128 stands for zero in the data rows.
Some points, one per row:
[123 142  99 122 137 106 135 141]
[139 139 107 118  99 133 104 105]
[102 110  99 142 105 122  90 139]
[124 149 100 114  82 171  94  71]
[102 122 110 122 119  95  75 112]
[183 173  86 157 167 128 183 141]
[153 156  84 125 105 163 151 119]
[164  97  88 104 117 181 117 121]
[178 126 183 167 149 179 234 140]
[162 136  92 118  94 177 155 127]
[137 121  27 119 153  43  86 143]
[147 118  90 127 113 123 110 136]
[165 130 200 147 142 185 220 129]
[127 141 129  95 138  65  48  95]
[174 121 182 155 149 182 234 146]
[117 104 175  35 120  96  46 113]
[ 53  99 120 133 103  87  55 161]
[118  85 220 125 156 136 134 108]
[ 92 126 105 118 111  99  60 117]
[138 113 107 142 112 131 130 167]
[145 154 192 137 144 176 186 109]
[123 143 107 118 119 117  87 103]
[100  97 111 146 105 113 122 185]
[199 163  84 150 166 116 171 135]
[166 140 194 151 141 180 214 125]
[170 132  97 126  94 164 148 138]
Then 20 other points, each followed by its number:
[131 139 139 113 156  69  73  94] 0
[121 100 111 145 102 146 141 170] 1
[ 76 116 111 118 108  92  56 123] 2
[126 107 111 147 105 120 122 172] 3
[163 137 192 145 146 187 209 122] 4
[ 82 109 112 127 113  79  83 130] 5
[126 162 207 133 155 162 152  95] 6
[118  71  86  54  96 131  80 103] 7
[181  76 163 100 145 132 123 104] 8
[ 86 125  89 127  88 118  65 118] 9
[128 118 106 141 108 120 120 150] 10
[103 153 179 109 157 119 103  67] 11
[ 90 155  73 130 157  33  73 123] 12
[ 38 121 109 133 102  82  43 155] 13
[122 113 145 130 141 108 180 162] 14
[116  90  53 103 105  91 134 146] 15
[137 139  61 109 101 137 128 122] 16
[135  97 131 106 100 135 136 141] 17
[101 167 111 110 112 124  81  75] 18
[122 117 110 131 110 116 106 143] 19
Which of these numbered points is nearest to each point below, ignoring the 3 directions in which the first points spread most? Its number follows each.
[123 142 194 138 159 134 172 117] > 12
[191  89 168 123 162 154 135 101] > 8
[  6 110 129 125 107  64   8 174] > 13
[180  91  97 119 126 104 129 155] > 8
[ 86 104 118 154  99 110 116 183] > 1
[146 133 128 136 118 168 204 145] > 14
[161 141 134 112 149  91  90  92] > 0
[136 137 149  98 173  72  53  93] > 0
[125 100 162 136 199  80 135 104] > 0
[139  94 119 111 101 136 131 151] > 17
[138 145 104 112 112 133  99 103] > 4
